In the data rows, zero lies at 4.5, halfway between 4 and 5.
Here are some points, each followed by its number:
[3 4 4 4 4 3 9 6 4 3 4 8] 0
[6 3 4 5 7 3 4 4 4 4 4 4] 1
[4 4 4 3 3 9 4 4 9 6 4 4] 2
[3 4 4 4 3 3 9 4 4 3 4 9] 3
[3 4 3 4 3 3 9 4 4 3 4 9] 4
[3 4 4 4 3 4 9 4 4 4 4 9] 5
[5 5 4 3 3 5 5 4 6 9 4 5] 6
[5 4 4 9 9 3 6 4 4 3 4 5] 7
[3 4 4 4 3 3 9 4 4 3 4 9] 8
[4 4 5 3 3 8 5 4 5 5 4 5] 9
[4 4 8 3 3 4 5 4 4 6 6 4] 10
[5 5 4 3 3 5 4 5 6 9 4 4] 11
[5 5 4 6 4 3 5 5 4 4 4 5] 12
[4 4 3 3 4 3 5 9 4 3 4 5] 13
[5 4 4 3 3 9 4 6 9 6 4 4] 14
[6 5 4 8 9 3 4 4 4 3 4 4] 15
[5 4 4 4 3 4 3 4 4 4 4 3] 16
[4 4 4 4 4 4 7 8 4 4 4 6] 17
[6 5 4 5 3 4 4 4 4 4 4 4] 18
[7 4 4 5 4 4 3 4 4 4 4 4] 19
[7 4 4 6 5 4 4 4 4 4 4 4] 20
[3 5 5 3 3 3 3 4 4 3 6 3] 21
[7 3 4 5 6 4 3 4 4 4 4 3] 22
[6 3 4 5 7 4 4 4 4 4 4 3] 23
[6 4 3 7 9 3 4 5 4 3 4 4] 24
[6 3 3 4 6 3 4 5 4 4 4 3] 25
[6 4 3 9 9 3 4 5 4 3 4 4] 26
Which two points above are nearest to each new point by angle? Their numbers follow each, nearest first.
[2 5 4 3 3 3 3 4 4 3 4 3] 21 16
[5 5 8 4 5 4 3 4 4 6 6 3] 10 21
[3 6 4 4 3 3 3 4 4 3 4 4] 21 16
[5 5 4 7 4 3 4 4 4 4 4 5] 12 20
[6 3 3 4 5 3 4 5 4 3 4 3] 25 22
[4 5 4 6 3 3 4 4 4 4 4 5] 12 18
[6 3 3 4 5 3 4 5 4 3 4 3] 25 22
[4 6 9 3 3 4 3 4 4 6 9 3] 10 21
[3 6 4 3 3 3 3 4 4 3 5 3] 21 16
[4 6 4 6 4 3 4 4 4 3 4 4] 12 18
[0 7 4 3 3 3 3 4 3 3 4 3] 21 16
[3 6 3 4 5 3 3 4 4 3 4 3] 21 16
[5 5 8 5 4 4 3 4 4 6 6 3] 10 21
[1 7 4 3 3 4 3 4 4 5 4 3] 21 16
